In the rows, 128 means zero.
The same turns and mirrors carry the whole set onto itself, and each row onto the other rows of its family. Which rows share a family with each named row? Give them in list order.
These 40 rows form 5 families of 8 rows each.
fil: [122  80 178 137 136 130 112 130  81 111 110 145  95 131 153 116 100 118
 100 176 110 143 114 154 145 137 127 149  98]
Kesan: [123 146 163 125 125 126  89  90 117 111 128 117 114 114 162 131 125  89
 136  98 126 146 139 100 142 126 141 160 109]
kodu: [135 131 152 110 121 117  63 103 146 119 134 155 131 150 139 124 126 105
 112 108 140 126 146  90 117 131 112 147 122]
vam: [122 144 165 158 105 137  81  87 132 117 129 128 113 119 145 143 133 100
 121 114 118 134 125  92 146 113 116 170  85]
dapi: [138 139 147 126 135 118  54 105 138 105 125 148 139 135 145 123 127 103
 111 107 134 117 147 103 122 141 107 156 110]
tana: [110  73 165 136 120 146 112 109  92 131 114 145 102 126 154 111 111 118
  94 177 110 146 114 151 144 128 142 145 107]
leki: [125 132 140 140 116 134  70  93 140 113 120 162 135 151 135 126 135  97
 124 116 126 120 151  85 126 133 116 160 122]
rif: [107  77 156 126 119 130  83 113  86 158 134 146  85 165 123 128 139 101
  98 171 107 141 129 145 145 149 135 126 119]
fos: [105  91 162 115 125 134 120 125  86 118 117 147  85 128 157 103 109 130
  91 169 110 139 114 157 130 138 127 150 102]
bagaf: [112  99 159 124 105 120 105  97 102 148 138 151  98 171 133 123 132 129
  94 160 109  78 133 140 132 140 121 121 107]
zeli: [109 117 171 116 110 126  96 119 109 167 130 140  65 124 148 115 103 114
 107 183 112 108 130 140 137 129 122 147  75]
topet: [104  92 151 111 115 123  91 129  83 161 123 160  69 151 131 121 132 100
 124 164 101 136 131 146 141 162 139 131 113]
pel: [112  99 150 122 102  97 109 120 113 143 130 165 109 158 130 131 122 138
 108 157  99  84 128 140 131 139 114 129 105]
gige: [125 143 147 124 135 125  84 110 141 123 145 130 106 106 118 136 159  93
 112 107 144 142 141 134 152 124 108 137 136]
lanu: [121 137 164 144 130 143  96 130 119 125 128 123 113 127 148 130 149 103
 121  99 148 160 111 104 142 114 123 155 139]
sibe: [124 148 146 131 138 127  72 112 126 112 140 158 120 143 133 119 131 110
 115 108 130 128 152  85 116 118 108 156 126]
Zak: [108  76 163 108 110 122  96 128  79 146 133 130  82 162 135 134 123 100
 118 156 113 133 121 153 151 166 123 126 119]
tufo: [145 117 161 125 139 128  76 110 132 111 128 153 107 115 112 137 154  84
 117 108 141 154 152 136 155 139 114 135 135]
tam: [110 100 168 129  99 139 101  92 113 161 118 137  86 123 157 103 100 115
 111 178 122  94 124 135 147 133 131 138  84]
Fom: [128 140 167 143 111 123  65 104 122 115 116 123 121 112 160 132 130 100
 133  93 126 136 120 102 144 136 127 168  85]
kuzo: [109  97 161 125 117 127  95 146  77 150 116 134  74 159 129 127 141 109
 121 165 108 114 122 148 145 167 124 128  97]
felo: [115 100 161 119 116 129 101 113 120 164 139 139  96 124 155 129  83 116
 122 184 113 103 132 146 149 125 123 134  89]
muk: [112 110 163 137 114 121  91 114 110 161 126 145  84 120 152 113  85 119
 124 183 113 102 119 131 149 134 118 139  74]
Vus: [110  78 165 116 111 111  83 142  88 151 117 150  83 161 120 130 133  96
 109 166 114 137 126 142 146 164 124 134 116]
fas: [121 127 157 166 128 159  82 115 121 102 119 131 103 115 136 117 146 108
 102 120 151 156 103 111 152 128  95 161 117]
vuz: [116 109 161 120 120 119 121 126 102 151 131 171  96 162 140 126 128 136
 104 160  96  92 136 142 120 126 126 135 111]
fode: [131 127 159 163 132 145  81 138 122 117 115 139 122 113 147 125 151 112
 120  97 142 153 101 120 150 125 113 155 121]
vugu: [113  78 167 118 131 134 107 124  87 124 132 128  98 142 160 122  87 119
  96 178 113 143 114 153 138 136 123 143 100]
fibin: [127 120 140 137 126 140  73  98 130  97 117 154 107 117 109 125 159  82
 117 116 134 145 146 128 156 155 106 147 132]
rer: [115  90 156 115 106 119 118 125 113 155 133 157 105 161 141 132 115 131
 122 157 111  86 126 150 140 138 119 120 122]
Dusi: [122 133 141 131 129 126  75 114 127 118 133 157 101 100 112 130 154  89
 127 106 126 159 158 124 153 134 118 146 131]
beko: [127 143 165 135 103 119  81  86 129 118 137 123 110 106 156 134 123 113
 129  97 124 139 120 100 143 122 123 154  81]
Zev: [117 101 154 122 113 124 121 142 114 147 107 159 102 143 133 121 129 131
 116 168 107  80 137 155 130 143 122 131 104]
ziviz: [121 154 174 134 110 125  84  98 117 112 130 121  92 105 143 130 132  98
 124  98 129 131 144  98 144 123 117 167  88]
gidor: [106  95 155 129 135 129 102 135  76 123 121 132  99 144 150 122 110 128
  98 179  91 139 118 146 127 141 128 148  80]
seti: [141 129 146 141 143 127  55 121 138 118 129 151 120 110 115 137 156  90
 115 111 137 141 144 135 153 139 103 140 123]
vazu: [117 132 158 144 124 148  96 133 120 105 112 140 104 107 145 102 139 114
 113 101 153 155 115 104 140 123 107 162 131]
dage: [107 105 150 118 118 128  89 132 118 162 117 145  98 122 147 116  98 113
 117 193 100 114 138 141 133 133 130 148  75]
Gali: [133 126 165 156 139 154  88 124 117 113 126 138 102 113 149 114 134 115
 123 105 155 161  97 110 152 126 110 144 123]
mepe: [124 150 138 113 141 128  73  96 139 109 138 140 125 122 145 108 122 102
 115 114 147 125 147 105 126 135 110 147 131]

Same family as Zev: Kesan, gige, lanu, kuzo, gidor, dage, mepe
Same family as tufo: fil, kodu, pel, muk, Vus, beko, Gali
Same family as sibe: fos, zeli, topet, vuz, Dusi, ziviz, vazu

